The rows of A fall into a few groups, which share some directions, and each row is roughly a mix of its group's hidden directions.
A, 156 rows:
[[-11  -8  -7  -1  -5  26  29  -9   1 -17   0]
 [-12  -2 -21   1  21   3   1  -3   5 -29 -14]
 [  9   8  -1  -9  -1  19  18   7   3   3  33]
 [  0   6 -26  -8  15  14   5 -23  17  -4   0]
 [  3 -11  -7   5 -12 -19 -22  14  -6 -12 -23]
 [ -5 -12 -13 -14  -7 -15 -27 -23   5   4  -4]
 [  3 -10   3  13 -15 -19   9   4 -23 -17  17]
 [ 23 -25  -6  -7  -1   1  -5  -9 -13 -25  -2]
 [ -6   5  -4  29  12  -4  28   7  12   7  -4]
 [-20   9   7 -11  20  10 -13   0   1  20 -19]
 [  1   3 -14 -30  -4  10  17  18   3   3 -15]
 [-26  -4   5   0 -22   8  -6   6  -3  -8  26]
 [  0 -10  -1  -6  16  15  27 -13  12  -2 -21]
 [ 14   3  18  17  -6 -20  10  -1  20  -9 -16]
 [-18   2   9  10  16  -1 -27 -13  17  -7   9]
 [ -1   6   5 -13  29  -2  16 -19  -1  11  17]
 [-27  -2   0  -7  -5  20 -14   4  11  13 -20]
 [ 18  -1  -9  14  -5 -10  12  -5  -2  -8  34]
 [ -4  12   2  26  -4 -16  17 -12 -20  12   2]
 [  0  24 -13   5   4 -13 -21   0  -5  -3  26]
 [  9   3  -9 -21   0   4 -13 -35   4   1   6]
 [  3  19  -2  -6  15  26  10   0   6 -20 -16]
 [ 14   6  21   3  -6  30  -3 -14   9  13   5]
 [-22  -1   2  12   3   7  21   1  -8  29  -7]
 [ -9  12   4   2  -3 -25  18   1  -8 -27  13]
 [ -4   2  -1  30 -20  19   6   0 -16  -4  -8]
 [ 21   7 -14   5  15 -20  12  -3  -3  20 -13]
 [ -8  10  -3 -26   3  23   6   9 -17 -18  -4]
 [ 12  10   2  11  25 -25 -13   3  -6   4 -15]
 [-16  23  11  21 -15  17 -11  -1   7  -7   3]
 [  4 -14  -6  -9 -32  12   0 -14   8  14  12]
 [ 10 -10 -22  -1  -7   6  25   1   0  -5 -26]
 [ -9 -27 -10   9  -5  -1 -14  13 -10 -17  19]
 [  8  24  -8  -8   9 -29   2  -5  14  -3 -14]
 [-23  -1   1   5   7  -7  -3  21   5 -30 -10]
 [ 14  16  -4  21  14 -14 -14  10  -7  13  17]
 [-11  31  10 -17   4 -17   8   4   2 -16  -3]
 [ -3   4 -29 -11  11  25   3   2   1 -16   8]
 [  5  -4  24  11   3 -14 -19   0  12 -12  22]
 [ -1   3  -7  13  24  15   0  27 -14 -11   3]
 [  0   7  32  13  -9 -20   8  12  -9   7  -5]
 [ -1  -8  24  28  11  -9   0 -12   0  -4 -18]
 [ -2  22 -13  23  -5 -17   2  -9 -15  15  -8]
 [-18   0  14   7  10 -24 -19   5  -8  14  14]
 [ 13  15 -14  19  24 -10  -8   8 -11  16  -2]
 [-12  -9   0  -2   0  21  14 -13  -9 -21 -23]
 [ -1  14  -9  -8  -7  14 -17  14   0 -17  27]
 [ 26  -6   9  15   0 -17   7  -1   8 -18  19]
 [-14 -17  -8 -11   1   6  16   5 -33   3  -5]
 [-18 -10  -1 -17 -10   8  -7   7  13   8 -30]
 [-10 -21  -8  28   9 -17  -2   2  11  -1 -14]
 [ -1  10  -4 -28   7  24  -6  -5  11 -20   2]
 [-12  23   2  14   1  13   6   3   0 -32   4]
 [  6 -27 -15  19 -11 -12   2  13  -6  10  12]
 [ -3  -5  24   7 -17   7 -13  14   1 -23  15]
 [ 12  16 -22 -12  15   0   6 -27   5   7  -7]
 [  3 -28  -1   7  -3   6  -3 -19  -4  -1  28]
 [ 16   1 -20 -14   4  12   1  26 -12   1 -16]
 [  6   9  -7  -9  -3   2  25 -13 -17  -1  27]
 [ 13   1   6 -17  -6  30  -5 -15 -11  15  10]
 [-17  -6 -18 -23  -5   6  17 -17  -8   6  14]
 [ 20 -19  13  27 -11  -8  10  -1   3  13  -1]
 [-10   0 -11 -31  -6   4  -8  -5  -4 -27  -1]
 [  0 -13  16  16  -2   9  17 -21  -2  21 -12]
 [  2   0 -15  -4 -16  -9   8  -7 -10  -1  36]
 [-26 -18  -9 -11  -3 -18   4   0 -23   6   0]
 [ 21 -21  -4   0 -27 -15   1   8   1 -14   5]
 [-21  -8 -13 -10  10  20  -8   4 -22   7  14]
 [ 19   8 -14 -18  14 -25  -4 -18   0   2   0]
 [ -6   5  -5   2   9 -21 -24  -2 -15   6  25]
 [  9   0   7  25   1 -12 -12   9 -20 -22  10]
 [ 21  -6 -27  -4  -7   6  -3  20  -2 -16  10]
 [  6 -23 -19  25   8 -11  -6  -1  17  -8  -2]
 [-16  -2 -31 -20  -3  12   9 -12  -1  -1  -6]
 [ -3  19  -4 -22  -7  16  11  -1  20  18   8]
 [ -6 -14  22  13  -6 -23 -11   3 -14 -17   7]
 [-24  -9  -5 -23 -16  10   7 -11  -3 -17  -8]
 [-14 -12  -7 -21 -12 -17  -9  -8 -20 -15   0]
 [ 22   6 -10  -4  -7  -4  14  23 -17  19   5]
 [ 16  -4 -22 -15   1   7  10  -5  -2 -27 -14]
 [-18  17  13   9 -15  -9   5  18 -23  -1  -6]
 [-22  16  19 -11 -13   7   1 -12  23   3  -2]
 [ 15 -15  -8 -19  14 -10 -14  -1   4  26  -1]
 [ -9   3  20   4  -5 -13  13  25 -21  13   0]
 [-22 -19 -14  -6   8  24  -4 -14 -13  -2   4]
 [-16   3   8  -1  -1  24  -8   5 -11 -30  -9]
 [-11  19   0 -11   7 -24  21  -1   3 -20   5]
 [ -6   3 -10 -32 -13 -12  18   9   2  -5  14]
 [ 25  -5  -1   0   8   5  17  24  -3   7  21]
 [ 13  12 -16   1  -6   4  10 -15 -13  31   2]
 [  0  -2 -25 -20 -17  -8   0   8   7 -25  -1]
 [  2   9  35  10  15   0 -15  -3  -1 -13   7]
 [ -7  -2  20   4   3  -6 -20 -23  20 -17  -1]
 [ -1 -13  18  -9 -22 -14 -16   8   4 -21 -10]
 [ -3  20   7  31  -3  -7 -12   2 -12 -16   6]
 [-11  11  13  14   3 -10   1   2  -5  -2 -37]
 [  0   3  18  25  -1  28   0   3  17   6   5]
 [ 10   2 -21  19   6  -5   6  -5 -29 -17   1]
 [ 19  -1  27  -8   0 -23  -7  10  13  -6  -3]
 [-33  13 -14   6 -12  15  -2  -2 -11  -7  -8]
 [  2  -3  11  10 -13 -13  -1 -25   8  30  -3]
 [ 19  -2   8  15   4 -10  -3   7 -11 -24 -23]
 [  5   8 -20   0  20 -11 -28   1   9  -7  13]
 [-14  -8  14   9   4   0 -31   7  11  -5 -20]
 [ 10 -14  11  21  17 -21   7  -5 -14 -12 -11]
 [-18  -4   0   7 -25  10 -16   4 -21  11 -13]
 [ 16  -5 -10   6  12   4  26  -4  -5 -12 -26]
 [-18   2 -11 -10  -6   5 -17  12  -4  16 -27]
 [ -7  -7  27  13  -5 -21  14  -2  -2 -20  -3]
 [ -8 -17 -11  -1   0  20 -24  -9  -4 -13 -19]
 [ -9  18  11   4 -10 -25   7   0 -23  -5  15]
 [ 10  11   5  11  25  -3   6 -11 -27 -15   2]
 [ 13 -19 -20 -10   4  -9  23   1 -18   7  -8]
 [  8 -29   2  -6 -14  20 -11   0   2  21   4]
 [ -2   4 -25   0  -4  -8  21  -9 -18 -11  20]
 [ 16  12  -6   3  22 -11   0  12   4  25 -15]
 [  5  24  16 -17  -2 -16   6 -21  -2  -1  14]
 [ -8  13  12  18  19  11 -18   3  12  18  11]
 [ -7  14 -18  12 -21  13  -6   8 -24   1  10]
 [  4  13  34 -12  -1  14  11  -2 -14   2 -10]
 [ 13   9   8   7   9 -29 -22  16  -9   3  -6]
 [-16  -8   5 -25   5  -5   3 -17 -20 -16 -10]
 [-14   3 -14  19   0   2 -31  12  -7   7 -12]
 [-14 -14  -7 -30  -5  -2   6  -4   7   6 -24]
 [-15   1  -1   1   1   7  26 -16  -5  23 -18]
 [  7  -1 -10  -5  -1  -6  13 -10  13 -30 -24]
 [-13 -16 -12   0   9  20 -10   7  12 -27  -2]
 [-14 -12  10 -22 -30   1  -8   4  11  -6  -5]
 [ -2  13  14  22   4 -24  -4   2 -10 -23   7]
 [  0 -10  17 -13  25   9   1  -1  22 -10 -15]
 [  4 -18 -11   0  -8 -12  -2 -15 -10   8  32]
 [ 19 -19   4  -3  13 -31  -8   2   6  -7   8]
 [ 23   3  20  18  25   6  -6 -11   1  -1  -6]
 [-26   3 -14 -15   5 -18 -19   6  -3 -10  10]
 [ 10 -14 -16   8  26  -3  19 -15 -13  -5  -7]
 [ 10  -9 -14  -8  22  30 -13  -4   9   6  -2]
 [ 21   2 -24  -7  10   5  -6 -18 -22   3  -8]
 [  2 -18   5 -24  -6  24 -12   7  16   7   8]
 [  8  -4  -3 -25 -18  11  -2 -25   9 -16  -5]
 [-19  12  17   8   2   2  16  25  14 -11  -6]
 [  3  14   8  15   9  18 -23  15   1 -22   2]
 [-13  18  31 -15  -9 -11  -2   5  -7  11   3]
 [ -4  -3   6  14   2  11  15  38  -3  -7   4]
 [ 11   8 -19 -13  21 -22 -15  -4  -4 -14  -2]
 [ 21 -25  -7  17   9   4   7  13  -5   1  19]
 [ -2   9  -1   0   9  36 -17   2  17   2  -8]
 [  7   7   3  15  26 -30  -3  -8  -8  -7  -3]
 [  2   8  22  20  -1  24   6  -4  13  -8  18]
 [-35  10 -12  19  -6  -7   5  -9  -5  -9  -2]
 [ 17   5 -17  16   1  -9  -7  21  -3   9 -24]
 [ -7   9  24  -4  -8   7   5 -19  27  12  -1]
 [  0  12   9   1   5   0 -25  11   4 -23  24]
 [ 23   7  -1  18   7  -2  -3  15  -4  26  14]
 [  8  -7  -2   2  -2  -1   0 -35   0   1  27]
 [-13  29  13   2  -4  13 -15  10  18  -5  -9]
 [ 15  -1 -21  -5   1  25   5 -16  -9   9  18]]

One row of each group comes first, with its name. Which group is each row after those in?
[  4 -22  23   0  23  -2 -10 -11  15  -8   3]  B
[ -6 -14  -8  -7   7 -20 -11   3 -28  14  13]  R
[ 15  -2   4  -6  12  -3  13 -17  28   5  20]  F
[  7  -1  12  25 -13   9  -5   4  18  -9  24]  P

[  9 -24 -26   3 -14 -17   7  -2   7 -11   7]  P
[ -3  15   6  15 -10   0 -19   4 -19  -5  27]  P
[ -3  28   2  -4  -1  15 -21  20  11  -2  -8]  B
[ 22  18  20 -10  12   5  19   8  10   7  -6]  F
[  7 -10  12   6   0 -33 -10  -6  -3  23  -6]  B
[ 11 -17   9 -11   7  -4 -21  18   5 -10 -23]  F
[  0  -6  -1  10   2  28  21  -4  13  -6 -22]  P
[ -1   1 -10  -8  24 -12   9 -19 -10   8  25]  P
[ 10 -33  -1   9 -12  13  12  -2 -15   8 -10]  B
[  6  19  -9 -19  -7 -26  -4  -8 -14  15   3]  F
[ -1  -7  -8 -11  -9 -22   4  15 -25  18   9]  R
[  5  -1 -15 -22   9  -5  22   6   0  12 -25]  B
[-13  -6 -13  30   6 -21   8   8  -1   4 -14]  F
[ 16  -8 -14   6  16  -4   7  11 -28  17   3]  R
